(in the rows, 128 means zero)
A single turn carries every row of the set below to another of its rows. Some are shown first; where does it send the rows asked next?
Kifor: [118  73 131 104 116 106 127 106 104 132  86  85 149 142 159  91 119  72
 107 116 159 124 127 133 110 117 125 115 135 134 159 130]
Fike: [127  95  88 112 132 133 126 145 144 114  91  88 158 142 178 116 116  96
  83 107 172 144 125 135 123 129 131 118 122 117 109 126]
Nudib: [113 141 122 114 122 166 132 128 132  77 129 122 154 144 178 121  97 112
 112 114  93 137 144 100 120 127 105 119 146 124 121 125]
Para: [132 118 143 124 127 116 122  79 123  99 130  97 116 125 142  92  81 108
 125 124 122 138 127 131 119 133 104 152 129 141 128 102]
fodi: [128 118 174 108 109 139 102 156 114 134 148 148 136 125 162 115 156 100
 115 127 111 123 139 150 112 119  97  88 140 110 161 102]
Bozuv: [132  89 119 118 115  90 147  99 103 170 133 144 148 139 149 124  96  74
 117 117 126 144 133 166 122 127 113 120 137 137 129 110]
Nuku: [128 141 129 109 124 134 125 160 137 121 103 165 139 144 124  86 149  96
 105 127 162 149 127 164 111 130 121 138 140 158 125  90]
fomov: [109 125 134 140 108 116 128  86 113 117 145  93 132 139 133  96  78  83
 131 110 132 135 109 137 124 138 103 147 128 138 131 105]
Vetu: [124 111 131 140 110 127 116  84 133 112 122  96 129 130 140  78  89 100
 133  97 130 141 122 120 145 153 103 147 126 144 129 105]
virip: [123 140 126 110 117 134 132 158 136 130 107 167 137 142 127  88 152  92
 107 125 160 146 117 160 116 129 122 134 145 163 126  90]
bofiv: [138 123 136 134 122 134  91 153 116  99 157 132 149 125 155 122 121  91
 138 103 108 140 148 137 131 134 102  57 139 102 135 101]
Nido: [135 114 164 117 104 151  91 168 128 148 139 132 156 145 144 104 151  75
 112 112 115 125 134 138 120 136 103  85 134 105 157 112]
vovu: [125  69 137 103 123  97 133 104 107 122  94 101 142 130 157 101 113  78
 123 111 174 122 150 143 113 117 116 108 126 127 155 110]
per: [143 123  83 119 109 104 108 189 135 110 146 141 156 134 121 124 126  86
 109 112 133 116 127 123 132 130 123 116 155 151 126 119]
Pufam: [146  83 114 130 120 108 109 109 126 160  97 121 171 158 139  86 105  88
 102 100 125 160 147 149 136 151 121 137 126 131 129 132]
lizav: [132  87 103 120 125 112 152 143 131 116 124 108 154 129 179 146 111  91
 101 110 192 138 123 151 127 131 112 107 138 119 112 102]
Rubup: [121  65 145 117 113  94 125 104  98 120  91  94 151 131 166  91 128  97
 112 112 172 133 138 142 122 124 111 124 144 135 162 121]
Tigap: [126 126 145 147 113 128  84 148  97  93 152 124 152 124 174 112 142 121
 116 117  97 153 125 140 131 133  99  82 165 113 144 120]
Tiza: [123 129 127 136 113 160 131 138 139  76 143 125 175 150 160 127  93 102
 128  94 123 140 159 109 139 150  91 115 142 115 120 112]
zirut: [117 132  87 110 110  98 114 174 119  93 148 161 133 113 145 124 137 119
 116 115 130 116 139 137 125 112 121 118 151 154 129 113]
Fesi: [131 134 124 127 124 149  78 153 116 107 134 112 151 139 161 101 128  91
 112 113  79 145 125 121 121 129 120  68 143 109 136 128]
vezo: [126 131  86 122 115 108  86 186 131  86 127 138 157 135 134  99 139 124
 101 107 131 130 148 131 127 127 127 135 143 145 129 130]
Vazak: [124  95 124 112 130  95 120  91 103 135 102 143 139 130 169  94 114 130
 106 118 117 159 161 169 116 121 118 144 125 134 132 123]
sakas: [114  96 106 116 125 114 140 133 120 104 105 104 145 123 203 126 132 129
  82 122 171 148 115 150 120 119 118 131 146 128 116 123]
Zilav: [137 135 129 113 121 133 129 161 141 127 105 165 141 143 122  87 152  92
 105 126 163 148 121 158 120 137 118 137 148 163 125  90]
noze: [115 133 138 138 104 148 143 134 115  84 155 123 170 145 171 138 101 107
 112 118 110 141 126 111 129 138  89 125 171 128 127 120]
delib: [128 116 167 114 110 151  79 160 126 129 121 135 147 135 161  87 165 114
 106 114 106 133 147 140 119 131 104 101 132 109 160 119]

Bozuv moves to Pufam
Fike moves to sakas
And these:
vovu moves to Kifor
zirut moves to per
Vetu moves to Para
Tiza moves to Nudib
Fesi moves to Tigap
Nido moves to delib
virip moves to Zilav

A single turn carries every row of the set below to another of its rows. Some are shown first; where does it send the rows asked next?
pubol: [110 115 102 111 125 124 181 136 144 126 156 136]
bef: [ 95 170 108 103  95 164 131 131 133 126 133 122]
zita: [ 92 179 123  92 107 157 126 146 131 118 137 121]
rer: [108 122 113  91 128 133 178 138 148 148 146 145]
ditoz: [113 155 103 123 128 129 111 134 141 144 106 149]
dat: [117 154 114 112 145 138 113 131 134 151 100 123]
sovo: [ 98 112 104  77 130 114 175 157 134 130 152 136]
Ruk: [ 82 124  76  99 140 126 127 144 113 141 147  87]
kili: [ 98 110 123 102 121 106 131 132 133  78 129 123]
gugar: [102 152 106 115 141 125 127 122 152 136 112 161]
sunu: [112 118 120  86 129 144 174 140 144 126 146 147]
fofek: [116 150 115 114 148 115 116 138 143 149  96 131]
Nupa: [ 80 133  71  87 140 120 129 139 124 139 139  89]
kir: [ 93 175 119 102 100 154 127 130 129 130 148 110]
nerif: [ 92 177 122 105  99 155 135 136 133 119 144 115]
vomu: [ 84 129  70  91 134 110 131 140 123 130 134  84]
Ligo: [101 107 117 100 113 113 143 130 129  83 117 123]
bil: [118 121 114  88 123 114 176 152 134 131 153 143]
rofa: [ 80 125  82  80 137 117 119 150 122 138 131  84]
tas: [103 128 109 104 136 109 190 156 141 128 152 129]
kelu: [110 111 122 105 116 113 138 143 124  79 141 123]
sirel: [103 108 126 103 106 114 135 139 119  94 138 146]
miba: [119 147 119 118 129 124 113 125 129 134 111 154]
Nid: [ 92 175 112 106  90 147 127 143 121 140 123 120]
Zapor: [ 80 126 121 133 132 125 146 187 159 127 133 105]
Difud: [ 66 142 112 128 115 130 133 179 145 141 118  91]
rik: [ 80 140 124 120 143 114 127 183 150 135 141  89]
Beno: [ 81 117 112 124 138 128 145 185 150 121 123  90]
Sir: [ 66 123 119 118 120 119 134 182 153 143 126  94]
keb: [105 158 113  99 130 125 120 122 157 142  96 138]
Tiso: [ 66 141 133 126 136 115 130 164 153 148 123  96]
vedi: [ 97 117 121  97 114 113 130 136 137  75 136 129]
ledak: [ 75 121  75  87 130 109 128 168 118 135 134  99]

pubol moves to keb
kir moves to vomu
sovo moves to miba
And these:
Nupa moves to kili
kelu moves to bef
dat moves to Beno
fofek moves to Zapor
Sir moves to bil
Nid moves to ledak
tas moves to gugar
Ligo moves to zita

A single turn carries every row of the set below to another of its rows. Some are shown first; where does it send the rows asked next?
bul: [151 108 149 148 141 109 141 137 124 115 148 130 159 128 135 168 127 105
 133 147 117 152 128 140 164  90]
Radi: [164 124 124 141 128 153 144 149 157 118 115 186 141 112 119 101 133 122
 154 171 116 111 129 140 124 140]
radok: [138 134 145 136 133 143 118  91 108 115 156 124 151 157 132  97 130 119
 170 153 147 146 149 146 131 118]
Tisa: [142 117 146 122 128 123 144 114 142 116 103 133 133 150 133 117 147 136
 123 145 140  90 164 157 145 178]
bami: [116  97 163 159 127 115 150 142 109 160 127 129 154 108 124 119 136 145
 130 160 122 127 144 164 144  80]
nipat: [147 122 152 127 121 137 140 142 152 122  80 134 143 127 118  90 102 146
 128 155  94  98 128 155 118 146]
dit: [166 120 155 126 118 159 133 126 156 113  86 131 134 138  78  82 117 133
 133 158 107 117 149 142 142 146]
lat: [103 102 165 135 117 146 131 159 123 152 119 129 154 130 156 113 147 134
 135 177 151 133 144 153 107  99]
sefin: [130 107 154 129 129 128 131 136 184 130  91 121 148 134 114 141 138 159
 139 143 126  84 117 137 142 146]
Nefid: [145  85 140 112 124 130 137 126 182 131  82 149 135 144 117 125 153 134
 140 159 115  96 135 130 138 119]
nisu: [161 123 154 128 130 169 128 134 139 122 112 175 145 113 129 109 158 139
 140 177 126 114 147 121 151 152]
Sekim: [156 128 151 141 136 110 119 135 154 108 122 129 150 131 121 139 159 143
 128 141 133  98 172 131 148 168]
Vel: [131 122 148 159 128 121 163 125 120 141 137 106 157 136  85 149 110 121
 134 139 146 121 128 177 169 108]
suriv: [179 131 137 168 128 157 127 126 157  83 116 141 118 124 109 132 155 134
 158 145 116 113 154 149 140 139]
Soz: [124 128 146 118 120 153 142 105 137 114 166 133 147 147  99  94 123 111
 162 156 115 164 112 152 120 115]
Kom: [128 117 156 169 145 134 153 113 105 109 153 127 149 122 131 107 128 132
 154 147 129 169 120 152 155 126]
Pufu: [148 150 156 121 133 152 125 109 107 111 163 136 137 133 121 147 140 112
 144 162 114 147 140 123 136  88]
bebeb: [128  85 149 161 129 136 153 165 152 130 155 123 144 114  93 107 117 117
 131 147 118 164 122 162 144 106]
Dod: [154 118 151 123 132 141 105 140 138 133 150 119 149 145 119 165 133 110
 144 157 140 124 145 113 144  72]
noko: [103  92 162 116 103 127 146 150 159 134 140 121 152 142 121 108 143 117
 129 160 110 157 128 164  99 102]
vuzop: [133 144 160 131 123 148 143 147 130 130 156 109 134 139  88 182 137 108
 119 155 151 125 147 141 139 110]
Fov: [ 88 122 176 137 110 136 156 137 126 146 126 101 139 137 117 143 157 142
 125 160 152 125 143 170 112 117]
mobuk: [121 134 165 144 122 163 135 146 125 142 130  83 139 153  88 136 107 130
 129 152 171 118 144 157 135 120]
lubo: [170 109 146 138 122 174 129 143 173  93 109 133 115 137 124 152 151 124
 124 145 118 110 143 152 157 149]
devut: [135  91 136 140 111 155 132 155 169 113 150 118 142 158 117 108 121  97
 149 150 132 162 125 172 115 106]

lat moves to Dod
sefin moves to suriv
And these:
bami moves to bul
vuzop moves to Soz
lubo moves to dit

A single turn carries every row of the set below to another of its rows. Some are shown first; where does it send the rows asked next?
damis: [129 102 178 118 130 133 126 144 120 123  86  78  95 123 110  78 132 122
 111 122 170 127 109 151 136 131 146 141]
Bafa: [134 153 181 111 121 161 110 145 145 132 128 109 105 148 162 125 125 123
  99 141 173 161 120 167 111 132 142 138]
dupo: [139 145 128 178 151 157  90 130 116 132 129  86 119 133 161 113 110 104
  89 135 129 163 150 197 120 110 146 107]
gibu: [137 141 126 172 164 160  87 118 130 135 145  85 115 135 153 108 101 110
 102 141 134 169 146 194 127 132 134 120]
figis: [120 110 170 106 124 116 117 142 117 127  97  81  84 116 116  98 129 121
 121 123 172 129 125 157 132 138 141 142]
fas: [160  93 144 186 110 177 103 136 110 117 161 147 132 115 107  93 152  93
 118 119 179 150 123 142 118 138 115 125]
lir: [155  95 143 199 105 161 112 125 119 131 145 156 133 112 106  93 144  92
 105 120 180 138 120 128 118 120 127 126]
giv: [137 115 182 115 134 127 118 150 122 124  90  79  86 121 106  92 134 123
 107 116 169 128 115 144 131 135 147 143]
rap: [128 113 171 115 132 128 118 157 116 131  91  70  93 122 113  99 141 113
  99 112 164 119 119 143 124 141 140 130]
senef: [149  84 145 199 117 168 108 140 120 113 148 139 139 113 118 104 164  89
 115 123 176 137 118 133 112 117 121 115]
lesu: [146 132 142 153 128 201 118 157 144 109 122 133 142 147 158 103 114  90
 143 138 161 154 147 153 134 121 135 107]
zake: [134 150 122 175 160 147  99 128 128 124 124  99 122 123 155 121  97 119
  93 142 128 172 143 188 116 120 132 120]
Kaz: [152  84 135 179 109 160 120 125 118 119 153 156 134 116 115  84 154  97
 117 127 188 135 128 138 107 124 120 127]
zode: [141 102 171 111 133 129 110 151 121 125  96  76  76 128 109  85 141 116
 124 115 169 141 123 145 139 140 136 139]
bama: [160  90 147 189 113 176 114 139 124 123 151 151 136 110 106  93 148  98
 107 127 174 145 118 130 114 120 125 118]
Bem: [132 111 175 124 131 126 120 139 114 128  81  83  79 117 111 100 127 116
 104 111 179 131 123 142 132 128 140 143]
fup: [136 146 111 173 150 150  95 115 119 126 134  99 123 128 165 108  97 107
 112 138 140 169 153 189 110 127 145 122]
vamil: [157  95 143 184 118 172 122 136 122 114 159 153 135 109 113  87 145  93
 106 115 179 148 128 129 105 121 133 118]
tase: [139 107 170 145 112 166 125 154 151 164 118 127 122 128 146  81 148 131
 130 152 154 139 121 113 114 131 125 128]
kunis: [135 149 116 178 156 155  97 112 122 136 118  98 116 125 150 114  91  95
  92 142 135 164 148 179 124 115 143 117]
Fotun: [141 147 126 175 162 161  97 127 126 125 122  93 123 134 152 110  92 112
  92 141 131 173 150 185 119 117 142 110]

Bafa moves to tase
dupo moves to rap
And these:
damis moves to vamil
figis moves to Kaz
gibu moves to zode
bama moves to Fotun
kunis moves to Bem

A single turn carries every row of the set below to another of its rows. Some are shown first; where does it send the rows asked next?
kep: [126 129 128 102 143 121  82 107  99 153 113 138 126]
faven: [131 129 127 101  59 107 112 110 115 153 139 144 105]
tuko: [ 95 141 140 118 120 131  68 101 132 152 163 123  98]
kanun: [135 104 122 146  70 129 130 133 107 157 145 140 136]
lufo: [ 97 113 136 118 109 157  80 128 123 132 142 114 158]
Nidum: [123 118 135  87  97 119 101 100 134 180 154 141  89]
ruke: [135 129 143 104  81 103 124 117 141 186 140 139 117]
Gebo: [ 97  98 132 119 126 148  82 150 135 129 134 125 143]
Mev: [129 142 150 133 101 141 107 162 126 162 127 131  79]
roni: [118  97 141 127 109 121 100 125 140 184 173 162 113]
Gabim: [126 133 122 126  90 106 137 135  83 156 140 143 126]
Kufom: [126 114 142 139  98 150 149 137 102 169 128 139 120]
Tofi: [131  78 110 113 129 116 114 128 135 142 143 145 107]
Ren: [104 139 137  81 134 122  97 121 105 153 114 131 134]
Komom: [123 101 109 144 109 117 112 117 142 167 144 167 103]
rodeg: [ 99 149 140 130 117 152  59 112 119 150 138 130 107]
fetu: [113 134 120  90 120 122  93 114  80 160 127 141 134]
mub: [107 132 136 132 129 137  69  99 108 133 153 125  98]
setoz: [102 105 119 147 109 129  92 152 148 146 158 158 106]
Buv: [141 111 142 118  91 161 129 151 140 152 130 105 116]
pada: [130 142 136 134 128 134 102 121 106 130 155  96 141]
Sepo: [ 99 142 152 107  89 104 123 131 139 167 169 124 112]
zav: [137 122 114 130  95 138 112 149 170 141 131 134 109]
div: [123 115 144 132  76 152 113 143 153 167 120 136  98]
mil: [138 146 152 130 119 135 110 134 105 134 131  90 126]
fadi: [124 142 158 124 127 112 105 120 115 135 134 100 147]
pulep: [ 99 119 147 100 114 152  67 151 125 140 132 124 143]
sako: [126 107 100 112  80 155 115 130  94 157 155 136 127]

lufo moves to rodeg
Tofi moves to Sepo
Kufom moves to zav
And these:
Gabim moves to Buv
ruke moves to kanun
fetu moves to mil
Ren moves to pada

